In the data rows, the value 128 means zero.
Here is a table of points, one per row:
[113 141 131 127 139 113 152 111 186  80 113  49 103 143 152 176 165 171 143 138 196 163  80 134 167 166  90 104 180 109 139 119 116 185 125 170  89 192 103 118 125]
[ 76 120 118  92 157 136 113 118 139 151 142 102 187 138 141 138  86 148 137 134  95 149 157 127 177 119 107 137 151  55 121 137 145  78 141  80 150 146  84 129 119]
[105 172  97 123  75  46 181 162 143  88 139  92 123 133 135  89  97 156 169 132  86 147 122 105  90 160 132  94 132  87  94 175 131 114 134 149 102 154 136 123 141]
[136 191  87 142 114 108  62  67 162 127 103 171 159 123 112 116  60 111 153  87 139  74  89 182 141  86 113 100 133 156 132 172 120 150  63 118 165 139 163  93 165]
[153 123 134 200 134  97 123 120 105 152 114 110 123 135 125 105 115 120 127 156 133 162 101 105 161 169  74  48 120  94  89 107 181 140 204 113  44 148 174 147 136]
[144 176  94 164 145 102 151 138 129 101 122 145 134 144 138 138  51  66 111 154 132 146 190 133 154 159 120 157 155 153 163 141 105 134  64 127 140 178 102 197  89]
[202 174 169  95  91  65 128 108 111 122 172 148 135  87 153 116 158 136  89 144 138 165  93 133 141  62  52  84  97 123 165 138  82  78  71 132 164 153  84  94 105]
[163  75 105 103 151  89 195 144 112 154  78 161 218 102 136 155 176 129 118 106 116 122 134 106  46 148 134 128 105 113 109  71 106 132 100 114 126 144 134 133 167]
[103 128 121  42 135  98  75 165 108 167 183 169  67 143  83 151 128  79 159 128 134 122 138 128 139 197 170 171 110 123 131  44 148 133 151  91 195 114 176 113 136]
[118  99 173 146 166 161  93 110 154 168 166 157 142 165 216  81 117 158 137 127 145 140 160 111 121 129 123 118 129 120 162 124 120 143 141 114 172 109 148 179 145]
[123  91 102 127 149 116  91 135 130  89 152 193 139 145 187 164 163 152 147 163  70 124  80 133 129 130 110 145 114 175  65 130 115 161 102 135 126 130  95  97  89]
[113 105 169 113 136  62 107 166 155 109 105 155  89 101 149 146 106 105 108 107 107  30 100  95 110 134 138 150 138 129 154 117 107  99 180  77 130 170  96 149 135]
[130 120  87  63 141  85 113 181 136 106 113 128 148 148 118 147 141 152  77  76 133 156 100  80 128  60 160  73 168 182 132 131 122 109 119 122 124 124 175 116  81]
[186 160 141 159 121 112 114 161 119  99 111  97 113 166 112 124 137 198 119 112  47  72 107 146 137 136 109 144 164 133 176 101 139 101  97 169  94 156 128 120 132]
[148 133 177  88  88 134 139 154 175 170 165 172 156 160  69 153 188 142 140 146 134 115 102  56  85 136 102 139 208 110  79 198 139 131 106 151 181 149  86 119 163]
[165 114 152 116 119 167  89 171 100  99 101  56 123 109 127 152 171 122 110 133 148 138 184 188  90 135 116  97 107 114  77 190  93  98 112  84 137 108 163  70 148]
[152  52 108 140 125 155 144 115 143 128  95 136 155 105 150 131 116  97 128 134 149 137  88 114 186 183 134 155 101 148 132 166 132  80 144 167  88  85 126  96 125]
[144 121 134 116  68 195 117 190 134 123  87 105 168 210 106 101 146  57 182 132  68 160  41 202  84  86  71 152 102 135 236 116 164 172 163  94 102 107 109 189  78]
[ 93 160 105 135  92 159 121 156  96 139 100 125 100 116 122 114 180 159 140 196 137 109 158 125 168 131 179 115  88 183 122 142 129  89 125 111 135 135 194 170 119]
[ 55  89 158 128 129 162 165 147  61 117  98 155 107 169 130  80 121 138 153 109 186 142 133 157 145 116  96 157 122 124 133 166 137 137 113 163 158 142 157 107 191]
[126  84 133 148 165 169 137  97 110 127 199  96 135  93 141 147 102  99 147 170 118 131  97 112 106 118 194 118 107  58 179 163 147 146  94 162 119 182 151 120 114]
[175 107 158 138 135 127 139 108  87 106 106 146  99 117  99 141  86 197 140  99 138 134 100 148 123  91 125 161 136 133  66 147 159 158 113  79 121 111 154 164  89]
[139  91 103  74  83 167 124 134  98 147 146  80 101  97 158  76  97 149 153  86 113 102 128  94 134 153  60 111 152 154 102 122  86 188 106  80 101 142 114  75 137]
[152 123 105  94 134  93 135  82  98 135 144 144 149  84 160 101 128 106 153 173 134 147 161 143 120  41 100 189 186 151  99 122 172 145 211 121  80 144 171 153 189]
[138 118 147 119 111 124 160 126 202 125  84 181 137 104 113 100 154 149  66 146  74 152 123 179 110 125 149 141 162 133 107 119  97 124 146 162 167 116 164  58  71]
[127 126  81 124 113 144 154 131 162 101 191 103 151 150  78 123 163 136 109 117 160  56 126  99  98 137 100 140 137  92  77  76 128  85 116 172 150 142 142 155  70]
[126 185  72 146  75 217  93  76 131  95 172 176  81  58 132 122  95 128  62 115 155 194 151 134 110 122 149  93 108 135 184  75 143  84 153  92 163 160  75 144 220]
[144 107 163 131  94 111 120 102 153 170 153 106  97 155 150 161  29 121  77 153 139 129 156 150  82 109 143 130  91 170 137 114 150 122 108 173 107 104 133 136 151]
[104 104 160 144 120 137 193 103 147 123 108 135 123 169 142 148 129 101  84  86 105  75 157  72 173 142 119 163  64 126 130 177 194 199 120  99 159 121 147 112  90]
[170 121 159 116 170 147 106  45 142  99  76 109 126 127 146  86 125  91 110 158  96 154 121 120 119 146 149  85 149 168 114 101 144 102 119 171 178 134 129 184 139]
[105 138 118  99 100 159  59  10 144 110 125 131 103 164 118 136 128 107  73 132 100 144 174 139 151  56 108 116  75  65 162 113  41 124  90 127 132 156 105 111 194]
[108 126 153 170 108 110 135  91 145  88 113  91 122 128 110 180 133 179 218 130 137 158 129  84 146 153 107 156 125 156 153 118 105 134 161  93 147  55 160 108 126]
[131 169 134  46 146 152 109 101 102 145 131 117 155  42 147 149 145 154 129  89  96 149 156 127 122 129  89 123 105 144 144 130 142 149 160 183 146 122 118 129 164]
[122 159 143 121 193 118 148 128 128 103  89 142 114 140 158  91  86 128 173 134 205 113  88 135 130  75  86 156 114 147 108 124 144 101 148 156 142  86 117 139 115]
[182 128 167 188 134 156 192 126 117 128 153 149 185 166 135 173 109 135 120 112 141 129 128 178 192 143 160  86 125 144 129 141  72 105 174 194 108 154 168 133 110]
[154 153 110 163 196 106 141 220 156 131 134  99 143 124  67  57 135 116 130 152 135 131 118 134 180  90 134 146 132 121 146 139 105 165  97 128 161  75 130 138 144]
[144  59 113 184  99 106  84 115 156 145 102 127  96 113 134 137 163 123 171  89 165 161 173 128 172 137 160 158 136 118 178  98 192 115 100 147 125 124 122 103  89]
[106 105 119 120 124 119 149 141 161 181 152 112 118  94  91 100  84 138 149 156 155 101 148 174 136 128 186 128  50 115  93 138 124 157 140  94 142 162  57 196 155]
[119 160 119  88 115 159 188  96  90 232 105 119 123 134 148 140 127 127 102 164 104  92 126 126 118 116 169 103 161 109 117  97 121 123 100  96 115 125  82 109 151]
[121 191 124 152 158 179 112 194 131 156  81 157 126 108 129 130 125 138 165 156 185 120 197 133  90 142 156  97 124  84 117 134 126 126 154 154 100  86 164 104  64]
[103 141 132 131  88 139 109 109 108 127 138 129 120  74 141 101 162 103 155 100 159 143 139 105 131 143 130 131 148 110 134 134  59 127 136 154  65 108 133 176 108]
[ 92 118 124 147 110  83  69 124  69 165  86  94 141 111  94 123 152 148  86  66  92 158 104 110 106 144 102 140 126 161  88 144 113 127 164 157 138 147 104 109  95]
[126 124 116  82 156 136 131 112 144 110 159 176 144 181  36 144 192 160  89 138 117  95 135 172  82 209 132 112 130 154 196 139 190 103 149 107  43  67 110 152 126]
[100 152 169 162 160 108 174  99 142 140 159  92 135 121 137 112 141  85 124  78 111 128 118 161  95 122 165 129 128 203 100 119 136  94 120  78  86 160 151  90 120]
[163 148  43 154 172 112 164 140 126 152 140 119  43 200 116 139 151 135 157 102 122  93 152 129  98 125 142 129 136 123 106 206 112 137 159 118 158 106 116 119 135]
[ 61  90 127 179 151 121 140 142 128 138 149 107  85  55  97 166  89 114 100 150  78 119 119  97 110 135  69 123 145 137 157  97 110 123 106 115 107 148 140 142 123]
[125 165 138 122 133 160 127 181 142 146 119 108 133 137 181 139 150 124 106 100 116 140  78 109 136 153 164 201 118  84  66 161 131 123  79 106  96 101 142 120 151]
[105 144 146 137 128 118 123 199 122  88 130 164  96 132  94 159 140  73 173 116 104 119 176 124 172  96 168  69 132 124  88  85 140 124  94 150 124  81  79 136 122]
[128 127 146 134 160 173 110 128  89 128 140 162 189 174 101 102 117 120 124 194 182 141 177  67  96 148 213 181  93 136 129  88 157 159 183 113 118 134  98  82 140]
[ 83 103 122 170  93  88 104 119  75  67 156 102 150 110 178 140 138 122 108 131 171 119  91 148 164 133 139 121 180  83 167  98 126 166 143 139 182  66  89 139 104]
These points spread out most along one direction. Take the direction at right angles to it along which they spread out most. Go by this last direction. How far along it is each point below, from 0 to 99? 50 is the average, and the first point above lies past it. One standard deviation of the points above along it is 16.
[100 152 169 162 160 108 174  99 142 140 159  92 135 121 137 112 141  85 124  78 111 128 118 161  95 122 165 129 128 203 100 119 136  94 120  78  86 160 151  90 120] 54
[ 76 120 118  92 157 136 113 118 139 151 142 102 187 138 141 138  86 148 137 134  95 149 157 127 177 119 107 137 151  55 121 137 145  78 141  80 150 146  84 129 119] 47
[122 159 143 121 193 118 148 128 128 103  89 142 114 140 158  91  86 128 173 134 205 113  88 135 130  75  86 156 114 147 108 124 144 101 148 156 142  86 117 139 115] 48
[ 92 118 124 147 110  83  69 124  69 165  86  94 141 111  94 123 152 148  86  66  92 158 104 110 106 144 102 140 126 161  88 144 113 127 164 157 138 147 104 109  95] 71
[103 141 132 131  88 139 109 109 108 127 138 129 120  74 141 101 162 103 155 100 159 143 139 105 131 143 130 131 148 110 134 134  59 127 136 154  65 108 133 176 108] 52
[105 144 146 137 128 118 123 199 122  88 130 164  96 132  94 159 140  73 173 116 104 119 176 124 172  96 168  69 132 124  88  85 140 124  94 150 124  81  79 136 122] 40
[138 118 147 119 111 124 160 126 202 125  84 181 137 104 113 100 154 149  66 146  74 152 123 179 110 125 149 141 162 133 107 119  97 124 146 162 167 116 164  58  71] 66
[165 114 152 116 119 167  89 171 100  99 101  56 123 109 127 152 171 122 110 133 148 138 184 188  90 135 116  97 107 114  77 190  93  98 112  84 137 108 163  70 148] 57
[ 61  90 127 179 151 121 140 142 128 138 149 107  85  55  97 166  89 114 100 150  78 119 119  97 110 135  69 123 145 137 157  97 110 123 106 115 107 148 140 142 123] 57
[128 127 146 134 160 173 110 128  89 128 140 162 189 174 101 102 117 120 124 194 182 141 177  67  96 148 213 181  93 136 129  88 157 159 183 113 118 134  98  82 140] 2
[ 93 160 105 135  92 159 121 156  96 139 100 125 100 116 122 114 180 159 140 196 137 109 158 125 168 131 179 115  88 183 122 142 129  89 125 111 135 135 194 170 119] 32
